In the rows, 128 means zero.
Each path below is one point turned by a fixed rotation once a step. After each direction that follows a path, write how fast that rotation turns it, in degrees per step (0 if it stays still).
Each turn is a multiple of 5 degrees from 10 to 175, or 0.
Each row of a path follows its step; steps can be skipped.
Rotation 1:
step 0: [121 140 125 134 133 118 133 129 124 120 127 129 140 127 124 129 131 125
 134 130 127 141 128 126 124 127 123 131]
step 1: [135 130 127 126 125 128 142 137 116 118 137 125 125 132 123 135 124 124
 133 134 130 127 125 125 127 128 123 134]
step 2: [125 132 127 126 135 132 133 125 120 124 124 134 125 130 121 136 128 139
 129 126 128 112 131 128 120 135 121 130]
step 3: [132 122 132 133 129 137 132 125 133 116 116 132 119 124 123 129 133 126
 124 122 137 129 137 123 126 133 127 127]
step 4: [123 114 133 132 133 131 133 134 136 121 122 123 123 136 131 119 128 129
 120 124 123 124 126 137 131 124 123 128]
step 5: [118 134 138 129 130 136 125 128 133 131 127 121 128 132 129 119 140 126
 128 134 135 127 117 134 129 132 129 123]
step 6: [129 129 131 140 122 128 115 138 133 132 143 126 125 127 121 120 128 127
 125 130 129 126 125 123 130 134 129 129]
step 7: [123 124 122 126 125 112 122 130 130 133 132 121 124 120 133 126 133 136
 129 137 130 120 136 128 129 133 135 132]
step 8: [133 131 122 127 131 129 125 126 132 131 134 129 134 129 131 126 131 139
 132 132 140 139 143 130 129 119 130 136]
step 9: [140 131 123 131 118 125 135 124 125 128 130 126 130 125 125 131 130 140
 122 129 121 137 125 137 133 118 123 128]
step 10: [135 134 125 121 123 130 128 116 120 121 128 128 131 131 134 125 121 134
 130 133 132 121 125 127 132 124 122 113]
Speeds:
[134 131 128 126 130 127 130 125 128 122 128 129 131 128 127 131 128 131
 126 131 127 126 128 126 127 125 128 131] : 45
[130 132 122 129 124 126 133 128 126 128 128 132 126 129 130 127 126 130
 132 128 129 130 131 132 127 131 125 129] : 45
Rotation 2:
step 0: [130 123 123 122 129 128 128 122 124 128 138 108 131 138 140 136 133 129
 128 126 122 130 128 124 127 125 144 130]
step 1: [131 127 131 131 134 130 112 132 121 123 130 121 138 137 131 125 131 118
 136 126 123 117 131 127 127 130 128 110]
step 2: [115 123 134 121 133 123 131 127 119 113 132 138 133 130 131 124 124 115
 127 137 130 117 132 127 121 132 130 132]
step 3: [129 122 126 116 132 129 130 129 119 112 132 122 131 123 124 135 128 121
 120 129 136 137 121 119 136 128 115 132]
step 4: [127 121 134 133 138 123 124 128 127 130 134 128 124 144 125 128 114 130
 122 121 134 139 125 122 142 126 130 124]
step 5: [130 125 131 129 133 122 123 131 140 122 134 127 128 141 131 145 135 123
 123 121 122 132 134 128 121 127 142 134]
step 6: [129 120 123 123 132 132 115 130 118 126 122 121 138 132 137 125 135 122
 120 130 121 138 135 135 117 128 130 118]
step 7: [118 127 132 125 138 133 121 129 110 127 142 129 133 122 134 126 118 121
 128 129 115 121 126 130 129 124 131 132]
step 8: [126 132 125 113 136 133 132 128 135 118 143 133 138 133 123 135 125 118
 129 132 129 127 119 127 131 129 118 121]
step 9: [128 119 119 127 133 121 125 122 135 118 124 132 135 143 135 122 116 126
 125 130 132 134 129 120 137 128 120 137]
step 10: [140 117 142 124 138 125 127 134 130 123 125 122 122 131 133 142 121 129
 129 126 117 135 135 121 129 127 129 134]
Speeds:
[127 125 127 132 133 132 131 126 128 131 128 131 131 126 132 131 130 127
 128 125 131 127 129 123 126 128 127 127] : 0
[128 129 123 132 129 129 126 126 127 127 127 124 130 130 128 125 133 128
 129 128 131 131 129 131 131 126 122 127] : 135
[125 123 129 128 127 132 131 128 123 130 131 123 127 125 126 131 126 132
 126 130 128 129 127 132 130 130 126 129] : 95
[124 128 124 126 128 128 123 130 125 130 132 129 128 125 127 126 128 125
 134 131 129 126 128 126 125 130 127 127] : 65
Rotation 3:
step 0: [120 129 122 128 123 137 128 134 133 135 120 128 135 123 118 137 129 133
 115 127 128 127 125 138 119 131 136 125]
step 1: [124 122 122 138 134 126 134 120 138 118 122 129 128 121 124 132 121 133
 114 118 125 131 124 126 131 130 127 134]
step 2: [120 131 123 127 130 130 127 122 133 118 143 136 113 127 128 135 131 126
 123 122 127 131 138 123 127 123 128 131]
step 3: [125 135 131 126 120 131 124 139 137 121 136 129 127 127 118 134 142 132
 124 138 131 126 131 135 127 129 119 130]
step 4: [142 129 129 140 126 130 136 131 137 127 129 127 134 120 117 124 125 122
 126 134 128 132 125 128 125 125 115 136]
step 5: [137 127 113 133 122 134 137 129 123 129 135 136 131 128 125 135 127 119
 132 126 122 134 131 120 119 124 135 133]
step 6: [133 126 123 123 121 129 127 130 128 123 125 132 133 125 127 133 143 133
 120 127 119 134 127 134 121 141 141 129]
step 7: [129 126 129 132 137 127 131 122 141 132 131 123 130 118 130 121 133 137
 118 123 118 142 127 130 127 133 124 129]
step 8: [122 130 125 136 130 132 132 134 133 128 145 135 124 131 133 129 133 131
 128 120 124 136 124 116 134 122 124 122]
step 9: [133 138 140 138 121 131 124 135 130 123 135 140 127 130 123 127 141 129
 125 127 132 122 122 128 127 128 135 122]
step 10: [131 135 135 144 122 133 132 123 130 137 127 118 134 120 114 123 130 129
 124 127 127 124 131 129 123 125 131 131]
Speeds:
[131 129 131 128 128 128 124 133 127 127 130 128 129 129 131 135 125 132
 126 130 127 126 128 130 125 130 129 126] : 120
[128 127 130 123 129 127 130 130 129 129 133 130 128 128 132 126 130 131
 125 127 128 127 129 131 133 124 125 132] : 70
[129 126 128 127 131 132 129 125 125 127 125 125 131 127 130 132 131 127
 125 126 126 124 126 126 125 126 131 133] : 70
Rotation 4:
step 0: [126 128 134 139 125 123 121 124 118 129 138 134 128 129 130 131 122 129
 129 132 124 139 128 133 143 130 130 134]
step 1: [131 127 126 132 138 120 118 132 117 126 125 137 135 127 133 126 124 130
 133 117 128 129 128 133 129 141 123 127]
step 2: [128 132 130 135 133 131 119 128 130 123 131 125 136 133 121 133 116 125
 127 115 125 130 130 142 128 121 124 129]
step 3: [119 126 139 133 125 126 123 132 118 131 139 135 131 131 127 130 125 124
 136 125 120 133 135 133 131 128 135 135]
step 4: [124 127 122 129 138 119 116 133 121 129 127 138 130 128 130 133 121 123
 128 132 124 127 132 138 134 140 125 125]
step 5: [129 129 129 141 129 120 115 126 128 123 124 130 140 128 121 130 121 129
 125 119 123 124 124 134 136 121 127 133]
step 6: [124 131 134 137 130 131 127 121 114 127 137 129 134 130 129 127 126 125
 136 119 119 133 137 131 136 132 122 135]
step 7: [125 132 130 126 132 115 115 135 123 131 133 132 129 132 132 128 119 125
 126 121 123 135 134 136 124 136 123 120]
step 8: [133 128 130 136 128 129 112 132 129 124 133 134 137 128 126 141 117 131
 128 126 128 129 128 135 133 125 130 138]
step 9: [122 125 136 141 136 126 127 123 119 122 130 139 134 131 123 127 132 129
 136 125 126 133 133 137 134 134 130 131]
step 10: [126 124 124 130 133 122 118 132 122 134 127 129 131 126 128 123 116 117
 133 118 123 129 130 139 134 129 120 120]
Speeds:
[127 129 130 125 132 132 128 126 124 127 123 133 127 131 130 125 130 127
 126 128 127 126 131 128 126 133 129 127] : 130
[126 131 127 125 128 130 130 131 126 128 131 122 130 131 129 128 126 128
 128 123 125 129 127 127 123 130 127 130] : 80
[125 128 131 129 128 132 126 126 129 123 127 125 130 129 124 125 130 129
 131 132 126 133 130 128 128 125 127 130] : 115
[129 123 125 126 131 124 123 129 129 124 127 126 126 129 129 126 129 125
 130 129 129 127 128 128 125 128 123 125] : 125
Rotation 5:
step 0: [134 134 110 129 137 125 122 135 120 140 130 119 129 129 137 115 123 128
 131 131 124 134 135 122 133 130 138 128]
step 1: [132 132 127 122 142 142 129 135 122 132 124 127 131 137 109 116 127 133
 122 134 134 133 128 132 125 129 131 124]
step 2: [130 134 113 136 125 131 130 124 131 127 119 127 126 137 134 116 122 131
 110 122 132 136 133 127 120 123 131 122]
step 3: [138 137 135 143 124 135 125 137 121 130 128 138 126 126 129 118 122 129
 122 143 133 134 120 127 129 130 134 120]
step 4: [123 130 129 126 120 132 116 136 142 121 129 137 138 124 124 119 128 136
 122 126 136 134 132 127 113 130 124 120]
step 5: [123 133 121 138 121 134 133 136 139 131 139 131 125 117 135 118 116 134
 133 125 117 135 123 123 130 131 135 127]
step 6: [121 120 127 126 137 144 121 141 129 133 131 140 131 124 127 119 132 130
 133 130 136 130 132 117 133 141 129 133]
step 7: [128 131 120 117 139 127 136 124 136 126 127 121 134 130 133 107 123 129
 134 122 127 135 131 120 122 136 132 127]
step 8: [127 125 122 122 138 138 131 133 127 132 127 131 110 140 128 120 119 127
 125 137 132 138 118 125 134 127 137 129]
step 9: [130 127 123 127 134 132 122 124 125 125 122 124 121 125 132 114 128 122
 120 131 145 135 137 133 121 138 123 115]
step 10: [134 141 123 132 125 125 119 137 127 127 134 120 127 135 131 122 112 131
 130 132 134 143 116 135 123 127 128 124]
Speeds:
[127 126 129 125 131 129 130 127 131 124 132 127 123 128 133 129 128 128
 133 129 131 127 127 125 126 131 129 128] : 35
[125 125 126 125 127 129 121 130 129 128 126 131 128 133 129 132 129 129
 125 127 131 129 129 125 127 126 128 132] : 160
Rotation 6:
step 0: [128 128 123 130 144 124 115 121 132 129 136 129 124 133 117 127 118 131
 126 125 133 143 126 131 130 130 117 129]
step 1: [134 126 131 123 117 136 129 136 134 122 133 134 121 121 125 133 114 123
 135 122 135 133 120 128 120 123 119 137]
step 2: [122 136 121 124 119 131 126 127 135 125 121 119 132 120 136 136 114 125
 129 120 123 125 135 131 118 138 138 124]
step 3: [127 128 131 129 130 116 114 133 124 126 126 123 130 127 126 114 113 129
 125 136 136 132 140 126 131 131 132 119]
step 4: [142 120 137 125 128 134 124 116 139 127 125 129 126 129 125 121 121 137
 134 133 126 141 130 124 125 120 120 128]
step 5: [122 135 115 122 134 132 122 120 134 126 132 130 121 130 119 140 118 127
 133 123 125 139 120 132 119 132 123 127]
step 6: [128 132 132 121 120 122 127 146 126 123 128 129 123 121 127 132 110 116
 134 124 138 126 124 126 125 129 128 125]
step 7: [136 128 132 121 125 131 125 126 136 124 115 120 132 122 142 126 118 131
 134 130 122 126 145 129 127 133 134 124]
step 8: [125 129 120 128 133 122 111 117 128 129 129 131 126 132 119 121 121 134
 131 144 128 137 138 132 129 130 128 121]
step 9: [139 126 139 121 124 129 126 124 130 128 131 135 118 128 117 130 121 127
 135 131 128 139 114 121 123 121 121 122]
step 10: [127 138 125 117 135 131 132 129 134 119 123 127 124 130 133 143 119 124
 137 115 121 130 126 128 123 137 127 125]
Speeds:
[126 121 129 125 126 126 127 131 128 124 128 130 128 130 125 126 129 124
 126 128 132 128 127 131 129 125 127 125] : 135
[127 126 129 128 132 127 131 126 129 131 127 133 126 130 130 126 127 132
 123 131 129 129 127 126 123 127 126 124] : 80
[126 124 125 122 128 129 128 130 126 132 130 131 129 125 133 131 125 127
 128 125 130 125 129 126 128 129 128 130] : 80
[125 129 130 128 129 125 132 129 127 128 129 124 125 125 129 123 129 127
 131 126 128 127 135 129 124 128 128 126] : 85
[129 132 127 130 127 127 131 132 132 125 126 128 128 125 132 131 126 126
 125 131 130 124 127 133 127 128 127 129] : 80
Rotation 7:
step 0: [127 124 131 130 126 135 128 131 116 121 121 120 129 118 143 127 123 116
 127 123 144 132 127 126 129 135 132 125]
step 1: [135 119 127 130 131 136 130 131 135 123 122 115 135 123 132 124 113 119
 136 119 119 130 123 122 128 128 128 138]
step 2: [123 120 145 125 129 130 134 127 134 116 119 120 122 122 133 123 118 120
 130 134 138 130 123 127 131 124 132 121]
step 3: [131 121 134 140 132 136 131 124 122 125 117 126 132 125 127 131 115 111
 123 116 127 129 129 136 126 128 120 129]
step 4: [125 129 144 131 133 129 131 127 135 131 132 117 124 122 119 122 109 124
 129 126 122 131 122 123 120 121 132 127]
step 5: [128 128 136 138 119 122 127 123 121 125 127 124 117 125 130 126 116 113
 121 127 136 135 124 139 126 130 129 119]
step 6: [136 135 133 136 130 131 128 131 117 129 133 117 131 128 126 123 118 117
 125 116 122 129 124 128 117 122 135 139]
step 7: [132 137 136 138 117 124 131 129 135 122 131 114 118 131 130 117 120 123
 136 135 130 134 120 129 130 123 132 126]
step 8: [129 136 134 139 127 128 133 126 114 118 120 127 134 137 138 125 129 111
 124 124 128 127 120 132 127 125 134 128]
step 9: [131 142 136 139 124 139 135 131 138 127 130 124 137 129 124 124 123 117
 138 129 119 130 125 120 124 123 129 130]
step 10: [121 135 139 128 121 122 138 125 125 122 125 131 129 133 130 125 123 116
 133 135 128 131 114 128 128 138 132 114]
Speeds:
[128 126 125 130 128 128 125 131 123 126 127 128 133 126 127 129 131 124
 126 127 131 125 131 130 123 125 126 126] : 135
[130 130 129 128 128 131 127 125 126 127 125 133 125 129 129 133 129 126
 125 125 132 129 129 130 131 129 134 129] : 135
Rotation 8:
step 0: [126 130 126 135 126 128 135 142 134 127 124 133 128 129 132 117 132 126
 130 131 129 141 122 123 126 133 135 125]
step 1: [124 132 126 129 133 121 136 122 128 131 122 127 127 129 122 124 125 107
 127 124 130 133 129 126 123 131 126 121]
step 2: [117 123 125 136 126 125 136 128 121 134 133 123 123 119 130 130 133 126
 131 117 124 130 123 136 130 134 127 127]
step 3: [127 132 126 129 124 128 129 127 133 140 132 126 140 130 132 126 134 121
 121 125 124 116 123 136 137 126 130 122]
step 4: [126 119 128 126 134 131 135 125 139 124 134 119 133 129 130 126 121 136
 122 130 120 121 127 131 125 137 131 121]
step 5: [140 131 122 119 130 134 119 125 131 128 129 122 136 129 122 126 127 131
 135 120 122 131 123 134 123 137 122 128]
step 6: [133 133 133 133 132 128 122 123 142 134 133 129 122 123 128 128 129 141
 126 126 139 135 127 131 126 130 124 126]
step 7: [139 133 134 126 125 120 131 125 134 125 120 123 117 133 118 130 132 131
 136 127 133 119 130 133 131 128 132 128]
step 8: [127 126 131 124 128 132 127 127 126 123 125 125 125 119 126 132 138 132
 122 120 136 120 142 124 125 132 130 138]
step 9: [127 119 117 120 129 125 123 135 134 129 120 133 128 126 128 129 135 133
 132 132 128 122 134 128 138 119 121 135]
step 10: [120 134 124 118 137 131 130 125 122 122 130 136 127 133 136 126 125 137
 132 134 136 121 133 124 127 123 125 122]
Speeds:
[128 128 131 127 124 127 127 127 130 127 122 133 127 129 127 129 131 132
 128 125 126 132 133 128 125 127 130 127] : 40
[129 126 129 125 129 127 129 127 123 128 131 126 129 127 126 132 127 126
 131 124 125 128 131 126 123 132 128 132] : 115
Rotation 9:
step 0: [125 128 130 135 135 112 124 134 124 127 122 133 131 128 129 124 121 117
 135 135 123 124 131 137 129 134 138 137]
step 1: [132 133 127 119 135 124 135 125 129 133 117 132 139 125 128 127 121 123
 138 135 113 133 131 134 127 132 125 126]
step 2: [131 143 137 130 136 123 126 114 132 123 120 137 140 132 131 122 126 128
 127 120 125 128 127 131 123 125 128 125]
step 3: [132 132 148 126 128 125 127 124 127 122 129 125 130 135 132 117 125 127
 135 129 133 145 135 125 126 131 128 129]
step 4: [125 127 136 132 125 122 134 131 119 127 122 124 136 140 134 118 133 121
 135 126 131 130 124 134 141 124 122 135]
step 5: [122 129 127 116 134 120 128 131 132 136 132 127 139 134 129 123 129 125
 123 130 127 139 123 131 143 126 119 121]
step 6: [133 133 128 127 135 127 132 123 144 124 133 130 133 144 135 129 133 130
 118 131 130 130 118 125 134 130 127 135]
step 7: [124 128 134 129 127 121 123 127 130 124 133 123 129 136 129 124 126 139
 115 145 129 133 134 129 130 131 130 142]
step 8: [133 128 132 129 122 130 128 135 125 132 119 128 137 131 132 133 134 137
 126 142 121 123 135 125 142 127 124 135]
step 9: [124 133 133 112 125 124 124 127 133 136 117 124 135 126 129 133 133 137
 116 122 124 121 134 127 134 121 130 126]
step 10: [139 131 137 121 134 127 126 135 136 123 126 123 127 128 139 132 124 128
 119 125 133 123 133 113 129 120 135 128]
Speeds:
[126 128 130 129 121 126 126 131 128 131 129 128 129 126 128 129 130 126
 134 130 131 126 130 131 132 132 127 130] : 90
[129 130 133 129 124 129 126 128 125 127 126 126 132 132 124 130 130 131
 130 126 127 128 131 126 125 125 128 124] : 60
